One turn moves each row of this set onto another row. After a few examples, where does it send each row asked below?
mubu: [-1.10  1.87 -1.45 -2.76 -2.03 -1.87  0.06  0.04 -0.87  1.26 -2.37  0.59
 -2.59  1.90]
pokeg: [ 0.96  2.88  0.63 -0.55  0.36 -3.04 -0.39  2.03  0.18  2.34  0.44  0.07
  1.51 -1.72]
Neb: [-1.78 -1.85 -0.22 -1.34 -1.06  0.67  1.03  2.18  0.69 -2.21  2.92  0.01
  0.18 -1.81]
porat: [-1.80 -2.37 -0.12 -1.85 -1.66  0.87  1.62  2.24  0.42 -2.45  2.19  0.02
 -0.60 -0.47]
resig: [-3.18  2.66 -1.03 -1.15  1.18  0.13 -2.76 -0.53 -0.15  1.85 -0.10  0.38
 -1.66 -0.25]
peb: [-0.04 -1.58  2.19  2.68  1.21  0.94  0.32  0.36  1.17  1.98  2.10  0.55
  1.60  1.19]
sened: [ 2.79  0.37  0.86 -3.14 -2.02 -1.74  1.98  0.08 -0.06  0.62 -1.85 -0.70
 -2.19  1.88]
bor: [ 0.99  1.83 -1.83 -3.04 -1.70 -1.43  0.03 -2.34  0.03  0.56 -1.43 -0.70
 -2.85 -0.47]
zit: [ 1.64 -2.02  2.00  2.01  0.95  1.48  0.70 -1.48  1.67  1.19  2.29 -0.43
  0.82  0.43]
sosef: [-1.23 -2.23 -0.24 -1.80 -1.49  0.92  1.43  1.63  0.74 -2.55  2.66 -0.28
 -0.43 -1.45]
tinet: [-0.03  1.57  1.10 -1.58 -1.09 -2.76  0.88  3.20 -0.73  2.12 -1.66  0.90
 -0.16  2.38]
bem: [ 4.37 -1.88  2.24 -0.39 -0.56  0.33  1.26 -0.92  1.76  1.48  0.85 -0.52
 -0.34  0.38]
Bot: [-1.33  2.23 -1.29 -1.78  0.94  0.71 -2.42 -2.55  0.47  0.98  0.17 -0.71
 -2.44 -1.35]
gaba: [-1.03  1.30 -1.40 -1.90 -0.85 -0.22 -0.79 -2.50 -0.25  0.74 -1.79  0.10
 -4.06  1.44]
Zev: [-1.30 -0.33  0.27 -3.84 -0.80  0.82  0.27  1.75  1.39 -2.57  1.24 -1.14
 -0.01 -1.92]
nule: [-2.32  3.00 -1.55 -0.17  0.71 -1.11 -2.41 -1.14 -0.11  1.89 -0.20  0.65
 -1.56 -0.92]
vid: [-1.28  1.23 -1.06 -2.73 -0.07  1.08 -1.41 -2.53  0.05  0.53 -1.07 -0.61
 -3.81  0.89]
sivu: [-2.94  2.11 -1.25 -0.90 -0.28 -0.92 -1.55 -0.37 -0.73  1.73 -1.61  1.18
 -2.73  1.78]
Pivad: [ 0.93 -2.67  2.31  0.82 -0.29  0.51  1.33  1.16  1.03  2.21 -0.04  0.47
  0.96  3.47]
turop: [-2.34 -1.97 -0.10 -1.40 -1.31  0.61  1.21  2.83  0.38 -2.07  2.47  0.36
  0.02 -0.86]
mul: [ 0.96 -0.81  2.64  1.01  0.04 -0.77  0.27  2.94  0.71  3.11  0.62  1.50
  1.54  1.84]
pamem: [ 3.79  1.66  0.42 -2.03 -0.52 -1.99  0.74 -1.09  0.90  0.83  0.20 -1.50
 -0.45 -2.15]
mono: [-0.79  1.92 -1.12 -2.14 -1.53 -1.11  0.41  0.14 -1.03  1.09 -2.70  0.61
 -3.28  2.39]
salop: [-0.19 -2.48  2.39  1.88  0.31  1.26  1.15  0.54  0.73  1.64  0.95  0.77
  0.48  3.34]
robod: [-1.30 -2.44  0.61  1.40 -0.03  2.45  0.34 -1.76  1.18 -0.02  2.49  1.36
  0.16 -1.06]
Raf: [ 1.89  2.07  0.64 -0.27  1.55 -2.05  0.72  0.96  0.78  1.26  1.53 -0.61
  2.83 -1.40]
tese: [-0.41  2.15 -1.70 -1.16  0.18 -0.40 -1.66 -3.29  0.39  0.90 -0.33 -0.44
 -2.91 -1.28]
Ruki: [ 2.58 -1.87  1.86  1.33  0.75  0.64  0.52 -0.71  2.07  2.01  1.72 -0.72
  1.82 -0.13]
sibu: [-2.38 -2.96  0.92  1.07 -0.78  2.42  0.91 -0.46  0.46  0.09  1.25  2.15
 -0.51  1.50]
nazu: [ 0.06  3.21 -1.93 -1.64 -0.41 -2.16 -1.26 -1.34  0.21  1.50 -0.09 -0.34
 -0.93 -2.51]
Sifab: [-2.52 -0.33  0.50 -3.70 -0.98  0.56  0.30  3.09  0.84 -2.21  0.63 -0.38
  0.08 -0.52]
nulus: [ 1.63  2.03 -1.50 -2.35 -1.13 -0.66  0.21 -2.49  0.06  0.26 -1.43 -0.90
 -3.34 -0.61]
vebus: [-2.05  3.26 -1.62 -1.36 -0.75 -2.57 -1.23  0.98 -0.71  2.22 -1.09  0.99
 -0.63 -0.13]
febuf: [ 2.87 -0.47  2.19  1.12  0.71 -0.50 -0.07  0.74  1.68  2.59  1.95  0.19
  1.81 -1.13]
dati: [-2.15  0.06  0.32 -3.39 -0.53  0.51 -0.07  2.75  1.14 -2.10  1.36 -0.63
  0.61 -1.78]
tikab: [ 2.07 -0.31  1.10 -2.46 -0.87 -1.15  3.04  0.83 -0.07  0.15 -1.39 -0.35
 -0.46  3.74]
Pas: [-1.64 -0.73  0.45 -4.16 -1.24  0.90  0.67  2.10  1.09 -2.66  0.61 -0.91
 -0.50 -0.67]
pere: [ 4.15  0.38  0.62 -2.08  0.12 -0.96  2.28 -1.52  1.09 -0.27  0.47 -1.75
  0.27 -0.20]
fovip: [ 0.25  3.60 -1.63 -0.70  0.39 -1.50 -1.29 -1.09  0.11  1.46 -0.01 -0.33
 -1.00 -2.66]
Molas: [-0.14  1.36  1.14 -0.67  0.58 -2.21  1.49  3.30 -0.32  1.67 -0.35  0.80
  2.09  2.51]
Tuf: [ 1.48 -2.91  2.18  1.22 -0.01  1.78  1.56 -1.27  1.27  0.92  1.14 -0.24
 -0.36  2.52]
mib: [-1.04 -3.19  0.70  0.68 -0.77  2.80  1.06 -1.99  0.93 -0.45  1.55  1.32
 -0.91  0.46]
lepem: [ 2.44 -2.21  2.64 -0.45 -1.23  0.07  1.64  1.24  0.77  2.00 -0.47  0.80
 -0.59  3.34]
givod: [-2.07  3.51 -1.24 -0.50 -0.11 -1.97 -1.04  1.55 -0.90  2.16 -1.31  1.20
 -0.96  0.28]
zur: [-3.16  1.68 -0.81 -2.06  0.12  0.52 -1.82 -0.49 -0.55  1.36 -1.36  0.50
 -3.00  1.97]
bipi: [ 2.83 -3.00  2.06  0.28 -0.34  1.05  1.59 -0.95  1.72  1.48  0.47 -0.66
  0.28  2.05]
bod: [ 0.66 -1.55  2.15  1.85  0.82  0.08  0.26  1.43  1.39  2.81  1.23  0.47
  2.46  1.31]
Verom: [-2.62 -2.22  0.78  1.80  0.00  2.11  0.19 -0.28  0.70  0.52  2.13  2.15
  0.62 -0.04]

Ruki moves to bipi
zit moves to Tuf
febuf moves to bem
And these:
porat moves to turop
givod moves to fovip
tese moves to gaba
vebus moves to nazu
pere moves to tikab
resig moves to Bot
dati moves to Zev
pamem moves to sened
Verom moves to robod

